Some points, one per row:
[ 14  -5   9  12 -17  -6 -18 -16]
[ 4 26 25 13 16 11 13  8]
[-22 -26 -17  -7 -14  -4 -19 -19]
[ -3 -27  17  -2 -19 -14 -35 -19]
[-41  11 -48 -46  -5  -1   5  -1]
[-36 -38 -29 -44 -21 -47 -35 -36]
[  5 -25  16  19   7 -11  -6 -12]
[ 11 -21  -4  -3 -24  -8 -15 -14]
[ 8 -1 41 26 -5 21 -3 -7]
[ 24  -6   5  12 -18 -18 -22  -9]
[  4 -14   4   6 -10 -42 -24 -21]
[ 13 -32   9   9 -22  -9 -14 -19]
[ 25 -22  -3  -1 -21 -13 -35 -25]
[21 11 36 27 11  0 14 -5]
[49 37 54 54 51 56 43 33]
[ -7 -16  -8   0 -10 -12 -23 -17]
[ 14 -19   1  18 -21 -34 -21  -6]
[ 13 120  -6  -3 117 115 124 104]
[  8  -5 -19   7  -6 -32 -13  -9]
[-124   40 -119 -103   46   24   29   30]
[29  0 34 35 18 12  5 15]
[21  2 27 29  1  2  6  0]
[  0 -17  11   9 -23 -14 -20 -27]
[-14 -32 -17 -17 -53 -40 -38 -46]
[-71  -4 -54 -62   3   7   6 -27]
[ 30   7  19  25   5 -12   4 -12]
Here are 16 more points, each followed by its number:
[-52   3 -47 -55  -5  -4   4  -9] 0
[  2 -15  11   5  10   4 -10  -7] 1
[45 30 47 61 29 23 30 14] 2
[38 -1 32 44  7 10  2  6] 3
[-88  33 -86 -76  35  37  25  44] 4
[21 -4 31 24 16  2  8  2] 5
[34 35 53 57 32 30 26 19] 6
[-14 -27  -5   3 -32 -27 -45 -36] 7
[ 31 -10  44  31  16   5   7  -1] 8
[-57  12 -49 -42  18  22  13  15] 9
[  7 -10  -2   4 -19  -8  -8  -2] 10
[24 -6 18 25 10 11 11 10] 11
[ -3 -20  19  14 -12   7 -11 -15] 12
[-18  16 -15 -14  22   6  16  20] 13
[-25  -8 -30 -33 -23  -9 -11 -17] 14
[  4 -35  -5 -12 -28 -12 -26 -19] 15
Which of these numbered points is nearest to each point below, ignoring the 3 directions in which the first points spread most? Its number follows each.
[53 17 50 39 11 15 20 18] > 0
[-37  45 -34 -28  45  48  38  43] > 9
[-31 -45 -13 -12 -27 -43 -26 -40] > 5
[ 14  -9  11  15 -11 -16 -16 -12] > 12
[14 -5 23 36 -5  4  5 13] > 9
[ 11 -11  -8   8 -14 -22 -39 -30] > 7
[-16 -23 -12   1  -6 -27 -32 -21] > 1
[-22  -4 -23 -17   0  -8  -3 -12] > 12
[ -1 -13   2   7 -10 -32 -21  -7] > 13
[40 49 48 41 44 45 49 52] > 13
[-19 -44 -12  -9 -41 -62 -32 -38] > 5
[ 18 -23   7  12 -17 -19 -23 -12] > 9
[-18 -35  -7 -17 -18 -27 -25  -5] > 13
[-47 -51 -48 -37 -53 -42 -60 -52] > 3
[  9 -22  13   6 -16 -20 -24 -16] > 13
[-44 -23 -24 -23 -26 -39 -40 -37] > 6
[18  1 34 40  4 21  1 26] > 4
[  5 -10   2   9 -19  -4 -13  -3] > 10
[  7 -13  19  16  -3  -9 -18   3] > 13
[ -8 -43  -4 -28 -40 -19 -45 -27] > 15
[-20  42  -8 -14  32  35  27  48] > 4
[59 18 52 73 24  5 29 14] > 2
[-43  27 -36 -51  32  42  32  28] > 15
[-14  -4 -24 -19  11   5  12  -2] > 11
[31 33 30 30 49 27 27 32] > 1
[ 9 -8 25 29 -9 -6 -5 -7] > 12
[ 19   0  -2   2 -13   5  -5 -10] > 14
[41 27 40 52 18 18 20 24] > 12
[-44 -13 -26 -37 -34 -33 -22 -35] > 0
[-32 -30 -61 -43 -47 -55 -47 -42] > 14
[ 12  -4  12  21 -11  -8   2   2] > 12
[-20  -8 -23 -18 -21   0 -10 -19] > 14
[-17 -17  -7 -19 -28 -15 -14   1] > 10
[ 28  -5   5  -4 -29 -24 -30 -23] > 14
[  2 -15  22   9  12  19  10   5] > 11
[-18 -33 -28 -37 -13 -37 -16 -22] > 8
[-26 -35   1  -1 -55 -23 -61 -40] > 7
[  7 -16  22  21  -5 -15 -10 -31] > 2
[-16 -18   3   3 -11   2 -24 -16] > 9
[ -5  -5  -9 -19  12  -8  11   3] > 8
[ -7 -10 -34 -28 -15  -1   3   4] > 15
[-38  28 -51 -49  14   1  39   8] > 0
